[[104 137 117 146 138 113 134]
 [117 124 127 127 130 134 121]
 [120 124 126 129 133 128 127]
 [126 129 128 127 128 130 126]
 [106 133 120 143 139 116 135]]
Indices start at 0.
The entry at row 0, column 1 -> 137
The entry in row 2 and column 0 is 120
Read off the top entry of the column that holds the smallest entry.
Answer: 104
The bottom entry of the column that holds the smallest entry -> 106
Read off the entry just right of 146.
Answer: 138
Read off the entry just left of the centre entry.
Answer: 126
Read off the entry in row 0 and column 2.
Answer: 117
The bottom entry of the column that holds the largest entry -> 143

m =
[[113 129 134 121 152 120 135 108 126 141 117 130 127 122 133 124]
 [115 148 133 133 141 130 148 121 131 118 135 121 111 121 126 129]
 [135 113 128 121 117 116 106 140 131 136 130 136 145 132 122 122]
 [114 128 134 121 152 121 136 107 126 141 116 130 127 122 134 124]
 [118 143 137 128 128 114 127 140 139 117 149 127 123 121 112 122]
 [123 114 129 118 142 122 123 112 123 148 111 134 138 127 136 124]]
The second entry in reading order: 129
The largest entry in the first row?
Answer: 152
The bottom-left entry?
Answer: 123
The 3rd entry in reading order: 134
The smallest entry in the first column: 113
The entry in the bottom-right corner?
Answer: 124
The smallest entry in the first row: 108
The top-right entry?
Answer: 124
The third entry on the diagonal from the top-right corner is 132
The third entry on the main diagonal?
Answer: 128
The entry directly above the smallest entry: 148
The last entry in the row that holds the smallest entry -> 122
The largest entry in the last column -> 129
The fourth entry in reading order?
Answer: 121
The largest entry in the first column is 135
The fourth entry from the end, reading row by row?
Answer: 138
The smallest entry in the last row?
Answer: 111

Questions about the array below. Counting starts at 0.
1) The top-right entry?
2) The entry in the bottom-left corner?
3) The top-left entry?
4) The entry directly above the smallest entry?
5) The entry in the bottom-right corner?
6) The bottom entry of the column that holds the largest entry?
7) The entry at row 0, column 1?
8) The entry at row 2, column 0?
[[115 121 116 142 138 134 132 128 130 130 125 122 133 123 136 126]
 [128 130 127 127 139 137 124 127 132 124 120 130 133 126 114 138]
 [129 127 138 105 139 129 129 131 130 110 119 138 132 133 115 122]
 [130 127 124 114 130 125 135 127 135 125 130 141 116 123 129 126]]
1) 126
2) 130
3) 115
4) 127
5) 126
6) 114
7) 121
8) 129

Read these off the matrix that follows. Rows and columns are numbered from 0.
1) Which number is the entry in the top-right corner?
2) Which number is the entry at row 2, column 0?
3) Which number is the entry at row 0, column 0?
4) Which number is the entry at row 2, column 2?
5) Which number is the entry in the bottom-right corner?
6) Which number is the entry at row 1, column 0?
[[130 144 125 143 120 131 120]
 [128 135 115 138 119 126 123]
 [121 146 133 131 135 119 111]
 [121 122 119 127 128 115 119]
 [123 120 131 114 109 138 128]
 [150 120 119 129 131 140 135]
 [125 138 125 122 125 144 120]
 [126 134 135 128 131 120 139]
 [134 128 114 139 131 119 123]
 [127 138 124 132 127 129 115]
 [134 120 150 116 117 124 133]
 [129 125 134 114 142 116 133]]
1) 120
2) 121
3) 130
4) 133
5) 133
6) 128

Questions about the array below. Indices start at 0.
1) Report the entry at row 0, column 2.
2) Report the top-left entry.
3) Report the entry in the bottom-left corner.
4) Report the top entry of the column that holds the smallest entry.
5) Report the entry at row 2, column 0.
6) Report the entry directly above 102.
7) Report the entry in the top-right corner.
8) Report the entry in row 1 and column 0.
[[128 108 128 127 129]
 [128 138 129 130 131]
 [128 121 127 126 127]
 [128 102 128 128 126]]
1) 128
2) 128
3) 128
4) 108
5) 128
6) 121
7) 129
8) 128

x = [[128, 125, 142, 134, 133, 115, 149, 138], [139, 124, 143, 137, 131, 151, 128, 131], [145, 129, 138, 136, 129, 149, 131, 130], [137, 122, 144, 136, 131, 151, 126, 132], [142, 129, 129, 129, 128, 132, 130, 129], [149, 130, 134, 134, 128, 145, 133, 129], [128, 130, 140, 124, 128, 122, 140, 126], [132, 115, 146, 133, 137, 146, 123, 134], [147, 129, 130, 130, 128, 136, 131, 128], [137, 123, 145, 136, 131, 150, 127, 132], [128, 126, 144, 132, 132, 115, 148, 136], [133, 118, 146, 134, 134, 148, 124, 134], [128, 130, 141, 124, 129, 121, 142, 127], [128, 109, 136, 134, 149, 128, 133, 135], [128, 130, 145, 125, 129, 118, 146, 131], [139, 125, 143, 137, 130, 151, 128, 131]]
The smallest entry: 109
The entry just left of the smallest entry?
Answer: 128

Read these off the matrix that follows. Counting starts at 0.
1) Report the bottom-left entry.
2) Report the entry in the top-right corner.
3) Report the entry in row 1 and column 1.
4) Report the smallest entry.
5) Report the entry in row 2 and column 0.
6) Report the entry just left of the smallest entry.
7) Report the entry in row 0 and column 0.
[[131 133 131 130 132 135 130 127]
 [134 134 139 134 139 130 127 124]
 [130 145 135 132 138 136 125 126]
 [135 135 138 132 138 129 127 124]
 [127 132 127 127 128 127 127 127]
 [129 154 132 131 137 148 125 126]
 [131 121 131 129 128 119 129 126]
 [130 152 134 131 138 143 125 127]
 [132 120 131 129 129 122 129 127]
 [130 151 134 131 139 145 123 126]
 [129 154 134 131 139 147 123 126]
 [135 137 138 133 138 133 128 125]
 [128 132 131 129 130 129 127 129]
 [131 150 133 131 140 145 125 125]
 [126 132 128 127 129 127 126 128]
 [134 122 134 130 132 127 130 126]]
1) 134
2) 127
3) 134
4) 119
5) 130
6) 128
7) 131
